In the rows, 128 means zero.
One turn sends every row of this set to another row. A few are shown first. Where does it send the rows asked after them?
Q27: [ 94 113 163 140 136 116 147 118 153 106 111 116  96 110  83 133 113 120
 127]
Q948: [ 95 124 132 124  93 115 133 177 156  92 148 101  95 138 126 117  91 121
 130]
Q919: [126 123 171 151 161  91 139 112 168 121 131 142 132 103 124 135 119 120
 160]
Q588: [114 125 140 123 115 125 122 178 157  99 134 115  95 142 159 107 102 132
 132]
Q817: [ 92 120 175 153 139  93 131 160 143 118 130  76 120 132 123 126  90 131
 135]
Q364: [131  98 167 140 136  97 154 144 151  96 126  98  80 115 115 152  88 104
 137]
Q658: [125 109 156 144 110 131 135 113 174 100 152 145 121 101 134 125 126  94
 155]
Q660: [118 121 136 138 113 100 124 158 164 113 168 127 130 122 172 101 103 128
 163]
Q561: [ 97 130 134 121 106  99 140 177 146  84 130 112 105 130 150 109  97 124
 123]
Q439: [116 135 132 153 107  92 115 153 173 122 159 134 127 145 151 104 110 122
 162]
Q297: [103 119 179 134 121  98 137 131 145  92 100 113 101 111  96 141 103 136
 137]
Q903: [117 111 152 147 161  75 151 140 190 119 122 103 126 102 120 123 107 108
 163]
Q983: [104 155 136 128 130 104 115 162 185 120 159 147 141 130 122 116 110 123
 154]
Q971: [109 103 136 121 133 119 136 132 195  80 122 150 130 111 117 128  89 102
 148]
Q621: [139 126 142 124 113 131 137 129 181 101 164 138 109 103 134 129 125 113
 170]
Q877: [120 131 153 164 122  87 155 160 138 139 159 100 116 133 118 130  99 135
 133]
Q676: [113 133 144 163 121  81 146 152 134 118 157  90 115 129 119 141  93 133
 120]
Q211: [100 122 172 140 140  89 132 106 162 115 145 124 114  91  99 138 126 111
 164]
Q432: [114 128 140 132 104 135 123 164 146 110 161 145 104 135 112 133  80 121
 123]
Q953: [103 108 168 124 147 118 159 132 151  91 120 109 104  95 101 149 101 122
 126]
Q390: [ 83 124 147 133 138  88 136 159 138 115 123  97 105 130 123 110  95 158
 133]
Q340: [127 121 127 122 115 118 141 126 182  98 149 168 105 107 126 122 119 110
 155]
Q42: [116  99 149 142 165  90 163 129 175 121 123 114 121 107 117 120 108 105
 172]
Q362: [106 160 130 142 141 105 117 149 172 119 148 142 152 136 120 120 104 112
 154]
Q567: [ 80 123 169 142 145  79 120 160 141 113 116 102 101 134 121 121  96 126
 125]
Q108: [116 111 146 120 128 120 148 135 198  87 122 159 137 124 122 124 103 109
 161]
Q886: [118 119 172 151 140 106 137  96 175 115 146 130 125 120 109 146 125 125
 164]
Q137: [110 133 133 137 127 109 137 142 173 107 177 129 124 138 168 114 127 116
 155]
Q783: [109 128 138 141  95 126 113 168 153 111 158 132 112 122 117 122  80 131
 113]
Q172: [129  92 165 134 121  93 165 154 166  94 134 108  84 115 115 150  86 119
 131]

Q561 -> Q660
Q877 -> Q432
Q817 -> Q948
Now these:
Q211 -> Q297
Q783 -> Q983

One turn sends every row of this set to another row. A few are shown first. Where does it send the rows asked after them?
Q648: [126  99 107 133 117 135 133 142 149 137 121 125  94 143 129 153 131 123
  92 110 143 158 147 139  61 123 130 115  88 132 122 121 136]
Q207: [127 129 126 175 120 116 137  93 131 137 162 137 102 154 115 122 144 122
 136 121 106 129 134  96  96 153 154 110 100 104 127 112 128]
Q259: [129 106  91 137 124 128 146 111 146 198 132 144 107 137 119 179 121 127
 143 118 126 153 149 113 111 139 141 119 110 109 123 128 115]
Q367: [118  85 136 120 137  97 119 135 138 118 119 121 112 137  92 137 118 152
 187 126 111 137 111 131 123 131 137 149 129 141 130 118 124]
Q515: [125 129 128 177 119 113 137  98 133 135 169 133 102 152 116 124 142 124
 138 120 107 130 137  97  93 157 152 112 100 107 129 107 126]
Q224: [128 106 120 121 123 135 127 138  96 135 141  90 123 135 117 133 138 115
 102 106 102 147 132 115 157 128 151 123 102 111 111 103 112]
Q197: [123 108  88 136 119 119 145 115 158 188 137 140  90 133 121 178 112 127
 145 118 136 154 145 117 115 152 133 117 110 116 130 118 118]
Q730: [128 107  95 143 126 124 149 115 148 197 145 139 109 133 123 183 118 131
 149 119 125 154 151 117 105 143 138 123 109 113 124 125 110]
Q821: [124 108  92 142 124 120 148 121 154 191 148 136  98 131 123 182 114 132
 151 119 131 156 150 120 110 150 134 121 109 115 126 118 113]
Q538: [125 104 110 113 114 141 112 128 155  97  98 130 108 131 115 119 125 179
 145 128 106 146 143 106 105 136 153 108 116 128 144 145 143]
Q721: [156 130 113 153 146 129 109 159 112 105 128 126 143 120 121 151 143 120
 180 130 121 129 132 130 116 134 158 114  99 126 125 112 126]
Q400: [119 107 118 118 119 123 127 148 109 125 151  83 103 128 120 133 129 116
 108 106 114 150 131 119 158 145 141 121 103 120 118  89 112]
Q792: [128 103 127 133 127 143 121 141 144 109 129 121 135 123 118 134 128 192
 160 126  89 150 156 116  83 132 155 120 111 125 139 148 122]
Q779: [123 129 124 175 117 110 136  99 135 132 168 133  95 150 115 123 140 123
 138 121 111 129 134  99  96 159 150 111 100 109 132 106 129]
Q21: [150 129 103 144 136 123 107 158 124  93 119 128 121 121 119 145 137 111
 176 131 137 130 125 128 127 143 152 104 102 133 132 104 137]
Q625: [150  76 119 115 110 124 143 134 132 123 154 136 129 131 138 146 114 159
 144  85 117 178 163 148 122 142 139 153 110  97 118 108 121]
Q485: [127 107  86 134 120 123 146 109 153 191 128 145  97 137 120 175 117 124
 141 121 134 153 146 113 117 144 138 116 110 112 125 125 121]
Q724: [132 102 118 123 122 148 118 128 143 109 105 130 131 131 115 124 132 184
 148 129  93 147 149 106  95 124 160 113 114 123 137 155 133]
Q956: [118  83 133 115 134 100 118 129 138 118 107 127 109 140  90 134 119 147
 181 128 111 136 108 126 128 126 140 145 132 140 129 121 129]
Q680: [123 106 114 114 119 129 125 138 103 128 137  89 107 134 116 131 132 112
 101 106 111 147 128 114 163 136 145 118 103 116 115  98 115]
Q692: [131  99 113 138 122 138 135 143 143 140 127 124 107 143 130 155 135 126
  95 109 133 158 151 140  55 115 133 119  88 128 120 124 129]
Q448: [123  82 134 116 137 106 118 125 131 125 105 128 120 143  88 133 123 149
 180 128 105 134 111 125 125 119 145 148 131 135 126 128 126]
Q471: [130  99 107 133 120 138 133 139 146 141 120 127 103 145 129 153 135 124
  90 110 139 157 149 136  59 116 133 115  89 129 120 125 134]
Q654: [154  75 105 101 104 132 137 116 129 123 122 149 125 142 133 135 117 149
 129  87 121 174 154 134 135 132 148 145 114  93 115 116 135]
Q670: [145  78 111 107 102 118 140 133 140 112 149 137 112 132 138 142 110 155
 143  87 130 179 157 145 131 150 134 147 111 102 122 100 128]
Q974: [123  82 139 122 140 107 121 130 128 125 113 126 128 140  90 138 124 151
 183 127 100 136 115 129 118 118 144 150 129 135 124 128 122]
Q989: [121 106 124 127 124 125 131 153 104 129 162  78 113 125 121 140 129 121
 114 106 105 151 136 122 151 143 142 125 101 119 115  90 106]
Q840: [125 101 109 135 119 132 134 147 151 135 129 121  95 140 131 155 130 126
  96 109 142 158 149 141  58 124 128 117  88 132 123 117 134]
Q287: [122 104 124 131 120 132 119 150 157  95 136 115 115 119 121 133 119 192
 166 126 101 151 153 119  86 146 146 118 110 136 146 135 126]
Q253: [159 128 107 147 143 133 107 150 110 106 114 133 143 126 118 145 147 113
 172 130 123 127 128 124 121 127 161 110 100 124 123 119 132]
Q996: [126 106 126 127 127 131 130 148  97 135 154  84 125 128 120 138 136 121
 111 106  98 149 138 119 149 132 148 127 100 114 112 100 105]
Q678: [126 129 124 173 117 115 135  91 133 135 157 137  98 155 113 120 144 120
 134 122 109 129 132  94  99 154 155 108 101 107 129 111 132]
Q406: [124 128 123 171 115 110 134  95 136 132 161 135  92 153 115 120 140 122
 135 122 113 129 131  95  99 158 151 106 102 109 131 105 132]
Q686: [147  77 104  98  99 122 136 123 139 115 129 145 109 137 136 136 111 148
 133  87 132 175 151 138 139 144 139 142 115 100 120 105 137]
Q159: [150 129 111 152 141 123 109 165 120  97 133 123 130 116 122 151 140 118
 184 129 130 131 131 132 118 144 151 111 100 132 129 105 128]
Q875: [156  75 117 111 110 132 141 122 124 128 139 143 137 136 135 143 120 156
 137  86 113 176 161 141 124 130 147 152 113  91 112 118 124]
Q577: [128  99 112 138 122 133 135 148 147 138 133 121 104 140 130 157 132 128
  98 110 137 157 152 143  54 121 130 119  86 132 120 120 130]
Q610: [155 129 102 141 137 129 104 149 119  99 107 132 127 126 118 142 142 110
 170 131 134 128 123 122 129 134 158 103 104 128 126 114 140]
Q398: [119  82 140 124 140 100 122 135 131 123 124 122 122 136  91 140 120 154
 188 126 102 136 115 131 118 125 139 153 129 138 126 122 119]
Q261: [118 104 114 119 114 131 115 142 164  88 117 121  99 124 119 125 117 183
 156 127 113 150 145 112  99 150 144 110 115 137 149 133 138]

Q996 -> Q680
Q730 -> Q485
Now these:
Q471 -> Q840
Q956 -> Q398
Q678 -> Q779
Q670 -> Q875
Q538 -> Q287
Q721 -> Q610

One turn sends every row of this set to another row. A few are shown first. Where does it send the rows asked after them?
Q192: [155 113 138 109 111 113 177 107 148 136 118 108 103 122 130 109 142 106
 134 120 122]
Q930: [147 106 107 159 157 100 132 122 120 144 118 122 163 123 120 105 111 114
  99 125 136]
Q263: [145 109 113 153 107 126 120  83 113 131 122 153 112 125 118  86 115 102
 144 106 132]
Q434: [153 108 128 106 127 100 170 101 142 124  96 141 160 147 129  99 108 108
 123 131 135]
Q898: [117  98 122 112 165 140 145 125 121 126 133 152 139 147 126  80 116 117
  96 152 143]
Q352: [149  92 104 133 108 139 152 142 114 141 129 139 108 125 114 101 130 102
 135  92 120]
Q719: [141 107 123 112  99 120 136  90 125 123 107 152 110 135 109 135 153 126
 133 132 133]
Q147: [116 105 147 139 110 119 169 107 141 146 130 143  94 146 136 101 121  82
 115 132 139]
Q290: [ 95  84 120 124 140 117 146 127 111 140 109 153 136 132 118  92 118 109
  78 136 124]
Q790: [134  86 135  94 131 108 134 109 158 134  88 142 154 125 113 124 113 113
 133 124 122]
Q702: [137  88 130 123  89 122 124 123 116 106 133 121 120 110 133  75 113  99
 129 112 119]
Q573: [126 101 145 121 121 118 145 115 138 143  73 134 159 156 126 105 135  95
 122 120 132]
Q382: [114 122 158 150 135 121 124 108 123 170 125 122 108 110 140  85 119 138
 118 132 114]
Q173: [144 119 111 123 129 129 115 139 141 163 142 157 113 136 126  89 118 154
 111 144 128]
Q231: [109 107 141 137 164 146 128 119 130 137 137 115 158 136 119  96 128 100
 122 148 142]
Q309: [165 108 136 122 100 105 113 110 142 122  91 120 112 139 146  90 149 120
 115 122 137]
Q917: [132 163 130 125 116  98 139 111 111 140 131 170 131 120 126  92 119 129
 135 123 129]
Q272: [133 137 155 121 141 128 133 119  78 115 110 120 110 142 124 111 131 122
 126 139 127]
Q110: [123 131 138 137 106 129 148 135 107 135 158 119 143 130 126 106 127 140
 115 156 125]
Q48: [170 143 124 101 144 127 114 139 124 118 132 120 115 144 121 101 122 122
 135 143 139]
Q144: [131  90 131 134 190 126 124 121 123 138 120 130 141 119 128  99 111 129
 108 131 134]
Q554: [127 137 146 104 111  94 108 145 130 131 126 145 135  98 133  92 120 134
 130 118 117]
Q967: [121 151 141 123 116 114 145 156 122 165 120 146 127 122 124  97 141 113
 133 105 117]
Q641: [153  93 133 149 116 113 101 139 166 144 124 122 120 132 133 117 125  98
 123 122 144]
Q870: [145  88 128 139 113  98 140 113 114 106 128 154 115 129 132 139 107 129
 104 133 140]
Q630: [109 104 117 123 138 120 127 111 160 146 144 130 151 120 106  87 110  84
 115 148 133]
Q510: [127 130 149  96 153 137 121 118 129 147 114 132  80 131 118  94 124 109
 138 134 121]

Q309 -> Q192
Q573 -> Q434
Now these:
Q554 -> Q967
Q144 -> Q231
Q510 -> Q272
Q930 -> Q630
Q641 -> Q147
Q173 -> Q382
Q352 -> Q263

One turn sends every row of this set to another row. A few are shown first. Where does it send the rows asked after them?
Q926: [116 124 131 111 116 111 115 121 112  78 107 149 154 124]
Q85: [ 85 133 116  97 136 106 108 129 115 122  93 153 152 118]
Q275: [127 148 151 119 110 100 125  99 111 131 141 146 160 117]
Q411: [114  94 111 133 114 123 121 126 147 119 110 134 144  97]
Q387: [130 114 119  88 106 124 100 111 109 138 107  91 182 124]
Q558: [130 129  88 129 137 102 135 124 137 116 126 123 151 134]
Q652: [103 124 123  97 134 139 136 110 125 140 151 149 147 108]
Q186: [128 144 127 105 104  77 108  93  92 119 115 115 150 138]
Q951: [149 108  99 100 113 120  86 109 110 142 126 127 141 147]
Q816: [120 110 139  78 138 105 139 111  92 126  99 130 167  94]
Q441: [138 117 122 117 123  90 138 129 111  89 112 144 140 128]
Q661: [113  88 118 119 119 107 114  98 120 105 151 105 148 123]
Q673: [147 120 123  88 126 133 104 119 107 158 119 158 154 122]
Q931: [ 96 127 114 110  80 104 137 102 142 126 133 110 145 129]
Q208: [123  93 142 105 112 103 121 131 115 168 143 129 148 113]
Q445: [114 121  88  75 128 105 121 103  96 124 110 101 135 137]
Q430: [121 100 102 106 119 106 123 128 122 120  70 120 146 100]
Q424: [109 108 126  93 102 121 115  93 119 175 118 115 128 123]
Q751: [129 123 118  93 107 135 128  86 126 169 111 104 151 119]
Q770: [101 140 125  82  93  97 155 112 120 142  96 126 153 111]

Q751 -> Q441
Q411 -> Q673
Now these:
Q275 -> Q770
Q816 -> Q445
Q558 -> Q208

One turn sends every row of this set to another row. A few are shown first. Where does it send the rows asked after them?
Q797: [109 155  83 144 148 155 143 141 165 132 155 148 144 155 118 104]
Q359: [138 136 100 131 151 155 112 100 115 138 172 167 132 141 127 125]
Q690: [149 152 122 120 136 117 144 136 159 143 160 169 133 141 111 158]
Q498: [133 133  92 126 135 122 177 153 114 120 136 155 124 128 122  94]
Q329: [102 147  69 153 129 152 137 137 120 133 156 135 160 146 120 140]
Q713: [111 121  71 158 119 130 165 135 139 114 147 133 131 140 128 149]
Q282: [134 134 130 141 141 141 129 116 152 122 156 125 113 154 118 159]
Q99: [125 129 131 137 122 150 138 123 137 127 160 135 123 150 112 170]
Q442: [ 88 134 109 128 149 132 131 101 121 113 166 140 123 108 146 135]
Q493: [124 122 101 148 172 133 139  84 122 137 178 143 139 132 121 133]
Q119: [126 137  69 165 161 130 145 119 152 126 144 119 139 150 122 130]
Q121: [132 136 103 159 174 134 179 115 116 137 139 137 113 153 110 137]
Q897: [133 164 128 109 152 127 135 133 155 155 148 162 142 129 108 150]
Q70: [102 169 111 119 148 125 175 134 139 140 141 127 150 118 107 153]
Q221: [126 125 121 122 138  96 159 149  96 133 141 156 140 122 116 122]
Q569: [148 146 111 132 150  90 132 149 107 121 158 154 140 147 126 111]
Q955: [140 151  86 129 145 133 154 154 106 128 149 157 142 145 119  87]
Q734: [117 148  79 147 138 152 148 144 163 128 163 152 141 162 120 110]
Q787: [106 123 103 138 139 120 140 101 127 101 176 145 113 120 148 142]
Q453: [ 86 139  81 144 151 142 149 128 139 132 124 117 142 119 123 132]
Q952: [101 126  90 139 137 147 177 140 168 132 140 147 127 137 117 116]
Q270: [132 124 123 125 154  90 159 142 107 134 134 149 133 120 117 116]
Q762: [146 132  99 136 158 148 116  97 125 135 170 163 124 145 128 123]
Q669: [100 124  95 124 126 114 167 126 117 129 164 155 129 126 109  85]
Q81: [ 94 129  91 136 128 153 174 144 158 134 142 152 134 134 114 119]
Q865: [124 139  95 121 145 127 170 151 112 125 128 150 129 122 121  89]
Q490: [119 136 136 134 153 151 130 113 147 135 143 121 121 139 110 156]
Q580: [ 98 174 106 137 167 139 139 132 116 113 134 130 111 140 139 125]
Q723: [133 182 101 135 166 112 156 128 157 126 155 121 144 145 116 142]
Q848: [115 124 100 146 149 142 138  94 105 137 190 153 148 134 121 142]
Q28: [111 147 134 129 134 157 118 124 135 131 155 129 130 144 114 160]
Q225: [148 149  87 132 155 127 156 148 117 126 145 152 135 144 119  83]
Q910: [135 154 115 126 158  98 124 149 102 129 151 149 148 138 124 106]
Q32: [119 139  86 133 138 111 146 124 124 122 178 153 134 146 114  77]
Q608: [131 139 103 108 134  86 144  97 128 123 164 138 117 149 125 150]
Q975: [125 146 108 105 162  97 138  87 127 146 155 129 130 142 112 138]
Q30: [108 147 104 145 147 154 170 131  88 145 148 151 135 148 107 145]
Q578: [139 156 127 113 150 113 142 132 168 140 146 158 123 128 117 152]
Q217: [127 159 126 107 128 124 140 143 151 141 154 169 135 128 116 160]
Q156: [105 122  95 126 139 108 168 121 126 129 159 149 124 124 108  80]
Q748: [101 157 111  93 140 107 129 102 112 140 155 135 137 133 120 144]
Q235: [129 153 103 133 132 108 190 133 148 124 155 135 135 136 112 163]
Q317: [122 185  99 130 130 124 153 145 134 126 171 139 158 149 115 155]
Q882: [111 115 113 116 142 143 138 103 125 125 142 160 104 107 137 131]
Q540: [117 111 109 120 130 140 142 106 124 121 150 165 102 114 138 136]
Q484: [122 143 103 105 123 104 141 103 106 141 174 147 140 150 113 155]
Q922: [119 158  96 149 134 128 154 141 113  97 157 145 103 159 142 142]
Q319: [110 145  89 128 144 117 140 124 120 129 173 151 139 141 112  72]

Q28 -> Q490
Q955 -> Q865
Q484 -> Q748
Now these:
Q81 -> Q797
Q690 -> Q217
Q70 -> Q723
Q319 -> Q156
Q569 -> Q221
Q329 -> Q453
Q359 -> Q882
Q922 -> Q30
Q442 -> Q493

One turn sends every row of this set to another row. A few are shown first. Where does it send the rows asked after them?
Q358: [148 150 130 143 155  98 126 126 113 111 124 130  96 146 115 116]
Q981: [125 143 156 121 126 139 104 103 114 154 137 168 121  99 133 118]
Q133: [118 115 146 123 128  80 125 101 130 121 143 117 107 121 104 128]
Q465: [116 123 112 144  99 147 113 135 113 130 119 162 119 106 115 129]
Q344: [126 120 111 143 126 131 127 141 116 126 161 105 125 119 121 129]
Q299: [127 130 126 115  97 127 114  92 111 136 103 120 104 141 118  78]
Q54: [123 111 136 144 104 153 130 132 107 123 157 127 141 114 118 101]
Q403: [135 142 136 151 152  96 138 113 112 116 118 125  96 135 129 113]
Q694: [139 114 125 120 114 121  87 109 132 126  91 147 144 123 120 133]
Q551: [107 145 157 130 116 117  99  98 123 147 136 157 105 102 138 107]
Q90: [142 119 130 126 114 126  95 114 156 126  91 154 137 124 127 121]
Q909: [120 144 125 128 132 110 131 145 151 131 127 147 108 114 152 114]
Q689: [122 158 158 117  95 103 125 133 130 130 138 122 127 135  84  94]
Q351: [109 140 120 128 122 127 130 134 150 132 126 159 106 105 142 124]
Q170: [144 145 106 134 108 133 109  95  93 122  94 131 116 137 112 109]
Q15: [108 143 136 117 123 139 112 144 148 114 120 144 149 133 112  84]
Q891: [138 141 161 120  95 129 142 138 110 126 141 126 140 142  89 104]
Q459: [130 152 148 114 143 116 134 107 108 132  81 123 120 127 130 106]
Q407: [132 126 141 142 121 114 145  93 120 145 101 145  92 118 136 106]
Q376: [109 134 142 126 125 107 126  95 127 103 122 126 132 124  70 110]
Q62: [128 128 123 124 133 116  86 119 110 106 112 110 139 118  96 137]
Q691: [111 152 147 104 132 122 115 113 110 167 157 138 129 114 116 109]
Q246: [149 132 112 119 101 154 133 132 137 146 138 139 107 105 119 116]
Q109: [109 115 152 125 134  93 119  97 149 112 116 123 107 117 105 117]
Q614: [134 145 163 119  91 151 127 120 126 134 120 123 129 151  99  90]
Q837: [125 146 122 137 105 152 107  92  98 124  96 137 131 130 131 112]
Q280: [153 134 145  98 134 135 115 114 140 131 127 135 159 143  98  98]
Q757: [168 130 137 144 140 141  88 122 117 128 139 147 130 136 107 132]
Q378: [119 138 136 143 118 105 128 146 121 129 129 149 119 146 115  67]
Q901: [164 135 140 123 127 114 125 119 122 145 152 143 116 151  96  82]
Q145: [118 153 154 141 145 137  91 134 127 131 154 135 103 107  98 115]
Q104: [135 125 108 131 119 145 129 118 111 115 151 108 130 130 107 141]
Q559: [142 143 147 123 155 122 111 103 129 140 153 106 102 107 124 121]
Q252: [140 100 138 148 111  95 109 123 116 125 101 125 135 126  92 118]
Q992: [164 134 132 142 142 139  85 113 114 126 153 129 114 127 110 130]
Q639: [118 156 169 119  98 124 116 130 130 153 129 121 139 137 113  87]

Q901 -> Q280
Q981 -> Q109
Now these:
Q551 -> Q133
Q559 -> Q62
Q689 -> Q891
Q351 -> Q403
Q299 -> Q691
Q459 -> Q145
Q757 -> Q90

